Each row below has a hidden score, from 0 to 40, with 20 about the middle. What is it? The score is a weighted sum of the row's numbers plus the product of two more (or one squared), each taken from its middle value.
[ 0.58  0.76  0.87  0.44 -1.66 -0.73  1.16  0.56 -0.29 -0.31  0.15 -0.25  0.51  1.15  1.35  1.28] -> 20
[-2.17 -2.77 -1.23 -0.55  0.29 -1.99  0.46  0.27  0.54  1.12 -0.37  0.78 -0.05 -1.44 -1.18 -0.69] -> 26
[ 0.45  0.1   0.32  0.34 -1.08 -0.97  1.41  1.23 -0.87 -1.42 -0.05 -0.38  0.68  1.46  1.01  0.99] -> 18
[ 0.56  1.46  0.96  0.85 -1.25 -0.62  0.46  0.46 -0.16 -0.95  0.17 -0.46  0.85  0.9   0.75  1.01] -> 14
[ 0.01  1.54  0.7   0.63 -0.63 -0.83  1.54  0.67 -0.72 -0.57  0.39 -1.04  1.18  0.32  0.95  0.69] -> 21
[-0.58 -0.25 -0.39 -0.89  1.89  0.36 -1.38 -1.21  0.75  0.64  1.19  0.55 -0.51 -0.87 -0.82 -1.52] -> 17
[ 0.63  1.23  0.9   0.91 -0.74 -0.53  0.62  0.89 -0.55 -0.9   0.12 -1.04  0.64  1.22  1.23  0.9 ] -> 13
[-0.22 -0.9  -0.5  -0.57  0.35  1.25 -1.   -0.94  0.72  1.18 -1.56  0.54 -0.32 -0.84 -0.83 -0.79] -> 21
[-0.45 -0.55 -0.56 -0.81  1.63  0.39 -1.13 -0.99  1.02  0.64  1.06  0.64 -0.41 -1.16 -0.91 -1.5 ] -> 20
[-0.41 -0.92 -0.62 -0.59  0.63  0.95 -0.97 -0.97  0.82  1.18 -1.07  0.59 -0.24 -0.73 -0.81 -0.79] -> 22
[ 0.85  1.52  0.7   0.97 -0.83 -0.23  0.75  0.6   0.44 -0.92  0.9  -0.25  0.34  1.29  0.13  1.41] -> 16
[ 0.01 -1.11 -0.64 -0.8   0.68  0.83 -0.65 -0.76  0.59  1.36 -1.21  0.44 -0.51 -0.81 -0.68 -0.89] -> 23
[ 0.3  -0.13  0.31  0.47 -1.28 -1.22  1.43  1.21 -1.16 -1.32 -0.38 -0.31  0.64  0.89  1.11  1.09] -> 20
[-0.4  -0.54 -0.4   0.58 -1.08 -1.22  2.27  1.79 -1.77 -0.75 -0.75 -1.04  1.25  0.41  1.2   1.34] -> 28
[-0.13 -1.79 -0.71 -1.27  0.44  1.09 -0.73 -0.77  0.48  1.13 -1.35  0.46 -0.83 -1.4  -1.08 -0.89] -> 23
[-0.12 -1.04 -0.71 -0.34  0.17  1.17 -0.52 -1.12  0.75  0.99 -1.13  0.77 -0.27 -1.06 -0.47 -1.11] -> 33
[ 0.63  0.95  1.08  0.67 -0.34 -0.73  0.8   0.58 -0.6  -0.99  1.08 -0.35  0.5   0.95  0.84  0.25] -> 13
[ 0.89  0.3   0.7   1.   -0.55 -0.62  0.94  0.75 -0.69 -0.95  0.57 -0.46  0.51  1.15  0.63  1.  ] -> 18
[-1.12 -0.3   0.36  0.7  -0.67 -4.28  1.87  1.18 -1.04 -0.95  0.76 -0.42  0.6   0.59  1.1   1.34] -> 20
[ 0.94  1.17  1.5   2.02 -1.12 -0.48  0.5   0.76 -0.35 -0.81 -0.25 -0.38  0.32  0.81  0.96  1.07] -> 19
[ 1.07 -0.18 -0.01  0.97 -1.43 -1.18  1.15  1.59 -1.36 -1.44 -0.02 -0.5   0.25  0.41  0.88  0.84] -> 21
[-0.52 -1.18 -0.64 -0.63  0.55  0.97 -0.82 -0.91  0.54  1.06 -1.11  0.57 -0.27 -0.81 -0.78 -1.08] -> 20
[-0.31 -0.75 -0.62 -0.84  0.84  1.19 -1.02 -0.86  0.99  0.77 -0.56  0.35 -0.47 -0.52 -1.05 -1.1 ] -> 14
[ 0.5   0.59  0.92  0.8  -0.57 -0.82  0.98  0.71 -0.73 -0.87  0.82 -0.46  0.6   1.05  1.19  1.05] -> 19
[-0.58 -0.9  -0.62 -0.81  1.    1.05 -1.   -1.08  0.61  0.93 -1.02  0.42 -0.25 -0.96 -1.2  -1.09] -> 18
[-0.63 -0.14 -1.01 -1.96  1.13  0.87 -0.48 -2.03  1.15  1.74  0.43  0.4  -0.41 -1.59 -1.26 -1.23] -> 27
[-0.95 -0.69 -0.64 -0.25  0.98  0.85 -1.01 -0.97  0.16  1.15  0.22  0.54 -1.08 -0.99 -0.79 -0.79] -> 36
[ 1.2   0.75  1.17  0.18 -1.26 -0.83  0.69  0.15 -0.49 -1.28  1.15 -0.49  0.29 -0.17  0.84  1.17] -> 30
[ 0.18  0.84  0.82  0.61 -0.45 -0.97  0.85  0.44 -1.53 -1.78  0.68  0.26  1.19  0.64  0.31  1.54] -> 21
[-0.58 -0.63 -0.43 -0.11  1.6   0.52 -0.79 -1.01  0.48  0.75  0.78  0.15 -0.77 -1.06 -1.12 -1.14] -> 20
[ 0.6   0.68  0.56  0.77 -0.37 -0.47  1.12  0.67 -0.68 -0.8   0.99 -0.8   0.36  1.49  0.94  0.92] -> 15
[-0.44 -1.02 -0.84 -0.59  0.68  1.39 -0.73 -0.88  0.51  0.94 -0.92  0.54 -0.41 -0.95 -1.09 -0.98] -> 21
[ 0.69 -1.81 -0.58 -0.49  0.57  0.87  0.   -0.59  0.59  1.06 -1.55  0.84 -0.73 -1.   -1.72 -0.5 ] -> 32
[-0.31 -1.23 -0.83 -0.51  0.47  1.16 -0.77 -0.8   0.35  1.   -1.39  0.64 -0.41 -1.2  -0.78 -0.87] -> 25
[ 1.22  0.37  0.92  0.57 -0.33 -0.73  1.38  0.48 -0.4  -0.68  1.45 -1.12  1.39  1.06  0.67  0.33] -> 18
[-0.5  -0.31 -0.24 -0.85  1.44  0.57 -1.23 -1.25  0.79  0.72  0.22  0.7  -0.24 -0.67 -0.88 -0.99] -> 18
[-0.41 -0.36 -0.83 -0.35  2.13  0.54 -1.59 -1.51  0.58  0.91  0.75  0.08 -0.74 -0.73 -0.34 -1.33] -> 22
[ 0.6   1.41  1.19  0.89 -0.96 -0.65  0.6   0.21 -0.37 -0.72  0.45 -0.13  0.63  1.1   1.24  0.71] -> 17
[-0.24 -0.42 -0.65 -0.76  1.28  0.98 -1.2  -1.    0.79  0.72  0.16  0.38 -0.42 -0.74 -1.16 -1.09] -> 16
[-0.51 -0.85 -1.17 -0.44  0.36  1.14  0.01 -0.53  0.93  0.84 -0.12  0.63 -1.27 -1.49 -1.89 -0.4 ] -> 23
[-0.08 -1.25 -0.42 -1.5   0.61  0.57 -0.81 -0.92  0.68  0.98 -1.16  0.26 -0.54 -0.86 -0.79 -0.68] -> 18
[-0.22 -0.64 -0.61 -1.06  0.76  0.89 -1.13 -0.82  0.89  1.44 -1.32  0.25 -0.74 -0.2  -0.32 -0.75] -> 17
[ 0.57  0.98  0.78  0.44 -0.45 -0.78  0.76  0.68 -0.67 -1.31  0.93 -0.45  0.64  0.99  0.91  0.97] -> 15
[ 0.37  1.36  0.2   1.24 -1.12 -0.59  0.58  0.81  0.99 -1.37  0.99 -0.52  0.93  0.39 -0.01  0.7 ] -> 33
[-0.18 -0.95 -1.01 -0.46  0.37  1.24 -0.97 -0.73  0.55  1.04 -1.68  0.41 -0.58 -1.05 -0.86 -0.61] -> 24
[-0.2  -0.85 -0.41 -0.73  1.23  0.68 -0.98 -0.98  0.56  0.89  0.41  0.53 -0.39 -1.24 -0.54 -0.99] -> 26
[ 0.6   1.26  1.12  0.88 -0.82 -0.52  0.53  0.36 -0.36 -0.73  0.06 -0.39  0.68  1.44  0.98  1.08] -> 14
[-0.81  0.09 -0.47 -0.63  1.81  0.48 -1.26 -1.28  0.68  0.47  0.41  0.44 -0.44 -0.75 -0.87 -1.2 ] -> 16
[-0.8  -0.15 -0.54 -0.63  1.6   0.53 -1.01 -1.29  0.63  0.85  0.94  0.34 -0.42 -1.03 -0.57 -1.49] -> 20
[ 1.   -0.54 -0.64 -0.45  0.84  0.9  -0.73 -0.48  0.92  1.07 -1.44  0.65 -0.74 -0.48 -1.69 -0.41] -> 26
[-0.74 -0.91 -0.72 -0.84  0.61  0.73 -0.52 -1.14 -0.06  0.83 -0.86  0.32 -0.49 -1.13 -1.24 -0.8 ] -> 21
[-0.27 -1.09 -0.45 -0.69  0.05  1.24 -0.76 -1.22  0.95  1.19 -1.29  0.71 -0.45 -0.89 -0.88 -1.02] -> 20
[ 0.57  1.36  1.03  0.92 -0.73 -0.83  0.55  0.48 -0.44 -0.64  0.53 -0.44  0.57  1.12  1.14  0.95] -> 17
[-0.06  0.22  0.55  0.69 -1.93 -1.5   1.15  1.72 -0.57 -1.04  0.27 -0.04 -0.12  1.42  2.21  1.5 ] -> 17
[ 0.59  1.48  0.73  0.98 -1.01 -0.77  0.38  0.63  0.02 -1.03  0.61 -0.37  0.67  0.95  0.76  1.14] -> 16
[-0.42 -1.3   0.29 -1.18 -0.34  0.74 -0.62 -0.53  1.16  1.39 -1.04  0.82 -0.61 -0.86 -0.27 -0.24] -> 24
[ 0.69  1.07  1.1   0.79 -1.19 -0.84  0.82  0.51 -0.59 -0.9   0.05 -0.46  0.63  0.77  0.98  0.77] -> 16
[ 0.35  0.08  0.35  0.25 -1.28 -0.88  1.4   1.43 -0.83 -1.36 -0.32 -0.78  0.64  1.26  0.94  1.12] -> 12
[-0.39 -1.06 -0.62 -0.77  0.75  0.96 -0.8  -0.91  0.51  0.9  -0.86  0.55 -0.31 -1.07 -0.99 -1.19] -> 20
[-0.4  -0.58 -0.44 -0.84  1.14  0.9  -1.17 -1.07  0.64  0.73 -0.27  0.48 -0.3  -0.93 -1.   -0.82] -> 19
[-0.14 -0.26 -0.25 -1.23  1.81  0.38 -1.03 -1.42  0.88  0.53  1.13 -0.12  0.43 -1.22 -1.5  -1.71] -> 14
[ 0.3   0.96  1.07  1.23 -0.51 -0.91  0.53  0.68 -0.87 -0.72  0.92 -0.13  0.15  0.71  1.48  0.51] -> 22
[-0.1   1.06  0.77  0.81 -0.88 -0.6   1.18  1.01 -0.76 -0.17  0.32 -1.28  0.74  0.64  1.21  1.31] -> 27
[-0.66 -0.46 -0.89 -0.75  1.22  0.83 -0.87 -1.01  0.43  1.53 -0.13  0.09 -0.34 -1.3  -0.38 -0.98] -> 31
[-0.69  0.14 -0.63 -1.51  1.65  0.74 -1.05 -0.79  1.08  0.61  0.25 -0.89 -0.24 -0.6  -1.2  -1.61] -> 2
[ 1.37  0.8   1.19 -0.32  0.4  -1.16  0.92  1.56  0.09 -0.22  1.31 -1.23  0.04  2.08  2.82  1.29] -> 20
[ 0.61  1.07  1.03  0.39 -1.4  -0.92  0.58  0.51 -0.6  -0.82 -0.33 -0.27  0.38  0.79  0.64  1.16] -> 17
[-0.28 -0.56 -0.59 -0.83  0.92  0.76 -1.23 -0.98  0.56  0.66 -0.15  0.56 -0.43 -1.17 -1.17 -0.94] -> 20
[-0.58 -0.38  0.15 -1.47  0.9   0.37 -1.1  -0.82  1.06  0.68  0.31  0.51 -0.56 -0.95 -0.66 -0.5 ] -> 21
[-0.37 -0.55 -0.52 -0.75  2.02  0.95 -1.07 -0.65  0.5   0.6   0.77 -0.27 -0.34 -0.98 -0.73 -1.6 ] -> 16
[ 0.19 -0.56 -0.39 -0.67  0.29  0.74 -0.84 -0.48  0.75  0.95 -1.61  0.74 -0.45 -1.1  -1.75 -0.22] -> 21
[ 0.42  0.8   1.07  0.81 -1.16 -0.76  0.88  0.54 -0.38 -0.48  0.46 -0.22  0.69  1.43  1.33  1.16] -> 17
[ 0.33  1.23  1.16  1.15 -0.43 -1.06  0.49  0.47 -0.63 -0.97  1.24 -0.27  0.5   0.84  1.29  0.48] -> 17
[-0.41 -1.02 -0.68 -0.34  0.31  1.13 -0.88 -0.75  0.7   1.25 -1.44  0.62 -0.5  -0.59 -0.49 -0.75] -> 22
[ 0.33  1.18  0.83  0.82 -0.67 -0.74  0.64  0.41 -0.67 -0.63  0.24 -0.66  0.56  0.95  0.97  0.78] -> 16
[-0.66  0.12 -0.41 -0.69  1.43  0.85 -1.32 -1.28  0.83  0.71  0.39  0.57 -0.37 -1.15 -1.13 -1.07] -> 19
[-0.56 -0.32 -0.62 -0.79  1.44  0.87 -1.1  -1.3   0.08  1.15  0.35  0.93  0.12 -1.39 -1.16 -0.97] -> 32
[ 0.12  0.05  0.12  0.9  -1.   -1.28  1.69  1.27 -1.13 -1.26  0.53 -0.39  0.24  1.05  1.27  1.18] -> 20
[ 0.07 -1.2  -0.65 -0.97  0.86  1.22 -0.65 -0.97  0.45  1.02 -0.39  0.47 -0.53 -1.17 -0.82 -0.9 ] -> 26
[-0.21 -0.73 -0.6  -0.91  0.37  1.19 -0.94 -0.87  0.49  0.68 -1.48  0.49 -0.29 -0.88 -1.29 -0.95] -> 15
[ 0.79  1.12  1.05  0.91 -0.85 -0.52  0.54  0.47 -0.41 -0.6   0.43 -0.53  0.45  0.79  1.34  1.06] -> 22
[ 0.55  0.83  1.7  -0.03 -1.11 -0.84  0.82  0.85 -0.05 -0.74  1.14 -0.21  0.19  0.7   1.2   1.04] -> 22
[ 0.54  0.8   0.4   1.07 -0.69 -0.27  1.23  0.9  -0.93 -0.74  0.69 -0.79  0.2   1.14  0.94  0.78] -> 17
[ 0.61  0.59  0.95  0.93 -0.82 -0.64  0.93  0.68 -0.63 -0.71  0.39 -0.43  0.61  1.23  1.19  0.87] -> 17
[-0.99 -0.75 -0.57 -1.42  2.3   0.22 -0.83 -1.24  0.96  1.33  1.06 -0.19 -1.17 -0.76 -1.24 -0.68] -> 25
[-0.22  1.12  1.93 -0.12 -0.64 -0.71  0.76  1.05  0.24 -1.07  1.53 -0.32  0.17  0.62  0.72  1.64] -> 20
[ 0.75  0.76  1.03  0.36 -0.35 -0.1   1.21  0.49 -0.56 -0.7   0.5  -0.5   0.82  1.56 -0.37 -0.01] -> 5
[-0.79 -0.38  0.42 -1.45  1.18  0.13 -1.27 -0.81  1.31  0.96  1.33  0.62 -0.71 -0.84 -0.39 -0.87] -> 27
[ 0.27 -0.39 -0.56 -0.26  0.79  0.61 -1.18 -0.75  0.87  0.87 -0.48  0.69 -0.22 -0.82 -1.36 -0.56] -> 23
[ 0.23  1.45  1.16  1.43 -1.24 -1.06  0.4   0.56 -0.4  -0.52  0.08 -0.19  0.39  1.37  1.63  0.83] -> 15
[-0.3  -0.45 -0.78 -0.1   0.57  1.23 -1.02 -0.92  0.57  1.07 -0.98  0.45 -0.48 -0.82 -0.42 -0.92] -> 24
[ 0.27  0.66 -0.05  0.98 -0.32 -0.43  1.33  0.97 -1.2  -0.72  1.58 -1.15 -0.27  1.3   1.03  0.89] -> 25
[-0.16 -0.74 -0.79 -0.83  0.28  0.8  -0.64 -0.82  0.51  0.85 -1.53  0.37 -0.66 -0.89 -1.51 -0.5 ] -> 17
[-0.29 -0.87 -0.64 -0.74  0.52  1.18 -1.02 -0.97  0.66  1.06 -1.35  0.53 -0.36 -0.71 -0.88 -0.9 ] -> 19
[ 0.38  0.64  0.91  0.69 -0.84 -1.04  1.08  0.85 -0.65 -1.09  0.92 -0.42  0.54  1.37  0.69  0.57] -> 9
[-0.31 -1.06 -0.57 -0.65  0.25  1.12 -0.86 -0.99  0.59  1.15 -1.73  0.59 -0.28 -1.   -0.84 -0.67] -> 23
[ 0.5   1.56  1.04  0.79 -0.69 -0.5   0.43  0.52 -0.27 -0.76  0.58 -0.43  0.62  1.1   0.91  0.93] -> 15
[-0.47 -1.01 -0.84 -0.67  0.26  1.29 -0.83 -0.67  0.67  1.16 -0.97  0.46 -0.57 -0.97 -0.8  -0.82] -> 21
[-0.75 -0.53 -0.31 -0.43  0.56  0.79 -1.01 -0.98  0.5   0.83 -0.61  0.56 -0.18 -1.03 -0.89 -1.11] -> 17
[ 0.3   0.26  0.63 -0.1  -1.53 -1.26  1.32  1.33 -0.95 -1.57 -0.1  -0.49  0.5   0.99  0.8   1.32] -> 10
[-0.43 -1.49 -3.5  -0.69  0.28  0.75 -0.28  1.44  0.48  1.1  -1.53  0.45 -0.93 -0.86 -0.85 -0.81] -> 34
[-0.35 -0.86 -0.58 -0.81  1.82  0.84 -0.93 -0.97  0.58  0.69  1.14  0.61 -0.41 -1.   -0.89 -1.6 ] -> 20
[ 0.4   1.24  1.01  0.8  -0.35 -1.1   0.66  0.38 -0.62 -1.04  1.19 -0.4   0.59  0.89  1.07  0.7 ] -> 17
[-0.59 -0.54  0.3  -1.34  0.97  0.15 -1.09 -0.87  1.33  1.11  0.83  0.85 -0.71 -0.85 -0.59 -0.73] -> 24
[-0.79 -1.21 -0.74 -0.5   0.31  0.88 -0.85 -0.82  0.68  1.35 -0.99  0.41 -0.6  -0.83 -0.88 -1.25] -> 16
[-0.57 -1.14 -0.5  -0.28  1.2   0.84 -1.23 -0.8   0.14  1.04  0.13  0.89 -0.98 -1.07 -0.35 -0.97] -> 32
[-0.75 -0.77  0.1  -0.86 -0.42  1.06 -0.95 -0.64  1.02  1.37 -1.26  0.8  -0.21 -0.93 -0.73 -0.48] -> 21
[ 1.07  0.84  1.14 -0.1  -0.34 -1.16  0.94  0.65 -0.25 -0.19  0.6  -0.57  0.15  1.14  1.63  0.83] -> 21
[ 0.57  0.54  0.14  1.44 -1.55 -0.77  0.96  1.1   0.71 -0.93  1.19 -0.2   0.92  0.65  0.83  0.68] -> 35
[-0.94 -0.39 -1.28 -0.87  2.32  0.89 -0.37 -1.22  0.07  0.72  2.27 -0.55 -1.36 -1.15 -1.25 -1.68] -> 30
[ 0.06 -0.64 -0.66 -1.68  0.81  0.37 -1.32 -1.01  0.8   1.24 -0.24  0.19 -0.53 -1.35 -1.35 -1.08] -> 29
[ 0.58  1.11  0.98  0.73 -0.76 -0.71  0.89  0.62 -0.33 -1.02  0.74 -0.28  0.58  1.15  1.    0.98] -> 16
[-0.35 -1.28 -0.54 -1.02  0.31  1.32 -0.54 -1.03  1.    1.48 -0.98  0.73 -0.38 -0.99 -0.81 -0.66] -> 24
[ 0.48  1.1   1.03  0.89 -1.29 -0.67  0.8   0.25 -0.19 -0.66  0.19 -0.07  0.45  0.95  1.05  1.07] -> 18
[ 0.38  1.45  1.19  0.88 -0.75 -0.88  0.21  0.46 -0.71 -0.95  0.74 -0.35  0.2   1.18  1.17  1.07] -> 20
